In the rows, zero is written as 128.
Rotation paths and how fast each direction turns (degrees each step)
Each turn is a multiple of 5 degrees from 10 to 175, or 0.
Each row of a path follows its step; steps can be skipped.

step 1: [122 121 125 109 124 133 129 129 141 141 134 113 133 140 122 130 135 122
 123 128 125 130 117 120 131 132 140 142 134 120 134 119 119 120 136 139
 124 123 144 108 126]
step 2: [130 131 120 133 127 133 121 125 132 137 139 115 144 150 127 125 126 131
 121 137 140 110 119 127 125 127 122 123 133 120 133 120 142 130 142 144
 136 130 122 125 143]
step 4: [106 121 135 119 123 123 145 146 131 118 123 127 126 133 132 128 131 140
 127 125 120 121 122 119 129 118 135 123 145 119 120 120 122 129 147 137
 128 129 142 123 124]
step 6: [123 113 125 121 133 127 120 127 128 125 143 127 134 130 129 131 125 122
 128 144 127 116 138 124 114 130 115 125 123 126 142 138 123 120 138 131
 106 122 129 104 130]
step 7: [126 139 131 118 129 122 127 141 129 126 129 139 138 122 134 126 121 127
 117 137 124 126 114 124 130 116 125 110 130 130 129 118 120 128 145 150
 115 114 124 124 141]
step 11: [113 117 122 132 127 123 127 130 131 132 118 121 123 123 144 121 124 114
 140 129 119 120 119 113 127 145 139 121 130 120 142 137 131 121 147 139
 127 121 123 121 133]
step 13: [106 129 139 119 137 137 117 121 140 135 143 132 118 143 109 126 127 123
 123 138 125 123 129 122 130 115 130 130 125 119 136 131 124 117 129 139
 126 120 137 139 129]
step 15: [136 125 137 117 120 135 131 146 129 130 123 128 137 134 135 132 140 126
 131 145 150 124 121 108 143 131 124 120 129 121 132 133 132 125 131 141
 126 136 127 123 140]
step 19: [126 117 144 117 122 121 113 122 130 132 125 129 122 127 138 125 117 123
 112 127 137 123 128 128 115 130 128 131 139 122 135 132 129 139 148 143
 125 124 134 116 147]
step 20: [134 127 121 109 118 120 119 134 128 143 131 122 129 126 119 120 129 124
 125 128 137 110 127 118 131 122 136 130 133 136 132 118 123 112 121 152
 124 114 130 119 129]
Directions:
[131 132 125 128 124 129 127 127 132 130 125 126 129 131 127 126 129 129
 122 126 127 125 128 127 128 128 125 127 127 128 130 130 122 131 123 131
 127 130 131 131 133]
60
[125 129 126 123 127 126 133 129 128 131 129 129 127 127 130 126 126 124
 125 125 124 129 128 131 127 124 132 124 129 131 126 128 125 121 126 129
 128 127 129 130 127]
110
[126 129 126 131 132 123 129 131 131 125 128 133 127 131 130 125 128 125
 128 126 124 128 126 126 127 126 124 128 122 129 130 127 130 131 126 130
 124 127 126 126 124]
20
[130 124 128 125 125 129 125 128 131 124 126 129 130 124 131 129 132 128
 126 128 125 123 123 128 127 127 125 132 128 128 127 123 127 123 127 125
 129 130 128 126 126]
135
[121 124 131 131 127 128 127 127 126 127 126 129 126 124 126 122 125 131
 129 126 129 123 128 132 129 129 129 128 127 128 128 131 121 128 128 127
 125 129 127 126 130]
55
[128 127 131 124 128 130 133 122 130 125 128 134 124 131 127 128 130 129
 127 127 127 129 130 126 125 124 132 132 129 126 128 129 128 131 127 126
 130 133 130 125 128]
80

step 1: [146 128 133 122 119 134 132 132 133 107 127 109 134 134 126 132 125 117
 132 134 139 133 137 128 123 123 135 132 121 125 131 118 131 114 116 126
 118 124 129 144 140]
step 3: [137 129 123 117 111 134 133 103 141 121 125 119 119 125 127 125 135 116
 122 125 123 141 135 127 129 129 119 130 138 118 123 131 123 115 109 135
 127 120 123 124 126]
step 4: [117 122 129 117 121 123 128 129 113 129 127 118 125 130 134 120 115 108
 123 130 144 136 134 138 131 123 128 132 132 125 148 110 120 119 127 130
 123 126 121 126 115]
step 5: [135 140 123 132 128 128 133 130 133 111 127 119 119 129 120 122 121 121
 134 125 129 121 130 122 132 120 115 139 136 144 135 128 120 111 113 124
 146 122 119 143 127]
step 7: [137 135 123 127 125 122 121 112 136 118 133 128 137 130 128 111 123 113
 122 140 145 132 138 124 137 136 124 112 123 124 136 130 136 111 124 131
 140 118 128 139 127]
step 9: [139 122 117 114 123 116 126 125 110 117 137 114 126 130 132 140 134 104
 129 131 134 127 128 131 126 128 132 126 132 130 127 120 120 124 110 129
 135 120 126 141 124]
step 14: [134 122 132 118 135 136 132 132 122 124 112 129 120 118 131 142 128 106
 122 132 127 133 124 120 124 131 121 115 140 128 136 118 122 118 108 130
 122 126 116 121 120]
step 16: [122 131 122 121 131 140 121 130 140 121 113 120 130 133 125 131 110 117
 132 140 120 138 135 114 120 125 129 137 143 145 136 125 136 117 129 130
 129 119 128 133 118]
step 19: [127 105 135 122 137 121 125 118 115 122 130 114 134 114 117 132 134 121
 126 134 128 134 129 121 119 142 113 127 128 141 136 120 135 110 126 127
 126 124 127 132 120]
step 20: [137 125 126 115 136 133 118 123 129 121 133 136 127 135 133 131 129 106
 148 140 138 123 136 118 115 119 116 139 144 125 126 122 126 126 120 129
 127 120 120 129 137]
Directions:
[135 132 127 127 127 128 128 131 130 129 132 127 126 127 125 133 124 125
 133 126 126 123 129 127 127 128 132 127 129 132 126 126 127 133 126 127
 129 131 130 129 127]
95
[130 126 127 128 129 128 127 128 129 132 124 126 132 129 123 124 125 127
 128 126 129 131 129 128 129 128 127 127 123 131 136 126 130 131 130 127
 127 127 133 132 128]
125
[128 126 128 131 129 125 126 125 127 131 129 127 126 129 129 127 130 122
 129 121 127 129 124 130 129 128 124 127 130 130 126 125 128 129 128 124
 122 125 125 129 126]
70
[127 131 128 129 130 129 132 122 132 129 128 129 126 129 128 125 131 129
 131 125 127 124 134 124 127 127 126 134 126 126 129 129 126 131 126 128
 127 129 127 128 130]
145

step 0: [140 136 128 123 123 125 138 123 131 131 125 128 133 117 135 115 128 117
 114 112 128 114 139 128 127 137 129 131 139 137 140 130 114 131 128 138
 133 116 132 139 123]
step 1: [127 149 131 123 127 120 122 130 130 128 130 122 111 126 133 116 124 113
 132 117 122 138 137 119 134 120 119 124 136 128 129 140 137 123 131 138
 133 140 116 122 133]
step 2: [131 129 124 133 127 138 139 137 119 135 122 123 128 132 122 117 128 117
 117 131 138 115 130 123 132 118 110 132 124 133 121 131 141 117 122 138
 141 115 140 128 135]
step 5: [127 124 148 131 133 117 124 153 128 122 133 119 123 134 129 133 127 125
 122 127 123 126 132 120 128 134 127 130 135 132 135 135 135 122 141 151
 130 120 137 131 131]
step 6: [124 138 129 123 109 130 125 130 110 139 128 118 122 132 134 134 120 142
 135 123 131 130 132 133 132 123 112 142 123 143 139 130 130 125 134 125
 140 119 131 128 122]
step 7: [138 132 122 127 120 133 133 132 129 128 125 121 118 135 128 121 122 121
 112 117 126 116 120 116 137 132 129 125 123 124 131 127 120 134 160 125
 128 125 137 129 123]
step 10: [115 149 122 116 138 133 134 127 115 127 128 120 131 127 132 127 117 121
 128 116 118 136 131 114 121 126 116 123 131 131 122 124 128 124 144 137
 138 130 127 118 133]
step 14: [131 145 140 132 120 127 131 142 120 125 135 132 119 122 135 141 139 118
 122 128 113 132 123 133 128 125 127 120 129 132 133 144 124 129 149 138
 129 119 131 129 130]
step 15: [125 140 128 114 118 134 127 133 133 140 125 127 120 136 131 132 127 127
 135 124 130 117 129 124 128 117 128 138 120 132 132 137 142 120 131 128
 136 125 137 117 102]
step 17: [130 150 126 127 124 114 133 117 132 127 127 120 122 122 133 118 118 115
 129 117 119 137 136 128 132 120 128 129 119 139 135 135 135 115 132 131
 128 128 110 137 125]
Directions:
[130 130 125 129 129 132 133 130 131 127 127 129 128 132 130 130 127 130
 125 130 133 123 127 134 131 127 125 127 130 128 133 126 127 127 125 128
 130 129 128 132 127]
160
[128 131 128 133 129 128 126 130 130 126 131 133 131 129 128 127 125 127
 129 127 128 129 125 131 126 130 126 130 133 127 126 128 130 131 135 133
 124 131 128 129 128]
160
[125 126 129 135 124 130 131 126 124 129 131 125 127 133 127 126 128 122
 123 128 128 130 128 130 131 128 129 128 128 127 127 126 131 131 127 124
 127 128 124 128 126]
70
[127 122 126 125 127 126 130 128 128 125 126 128 129 128 134 127 126 128
 126 128 130 130 131 128 127 127 123 126 130 127 124 134 122 129 132 126
 129 131 124 127 125]
115
[133 131 128 127 128 127 129 124 130 129 132 132 130 127 128 128 130 125
 129 131 124 125 129 128 128 125 129 126 132 128 124 134 132 127 125 127
 130 126 127 131 124]
20
[128 129 133 132 128 132 127 125 129 124 130 126 134 125 130 126 126 131
 126 130 129 127 133 127 127 133 128 126 130 127 131 128 128 125 128 127
 129 126 132 124 127]
135
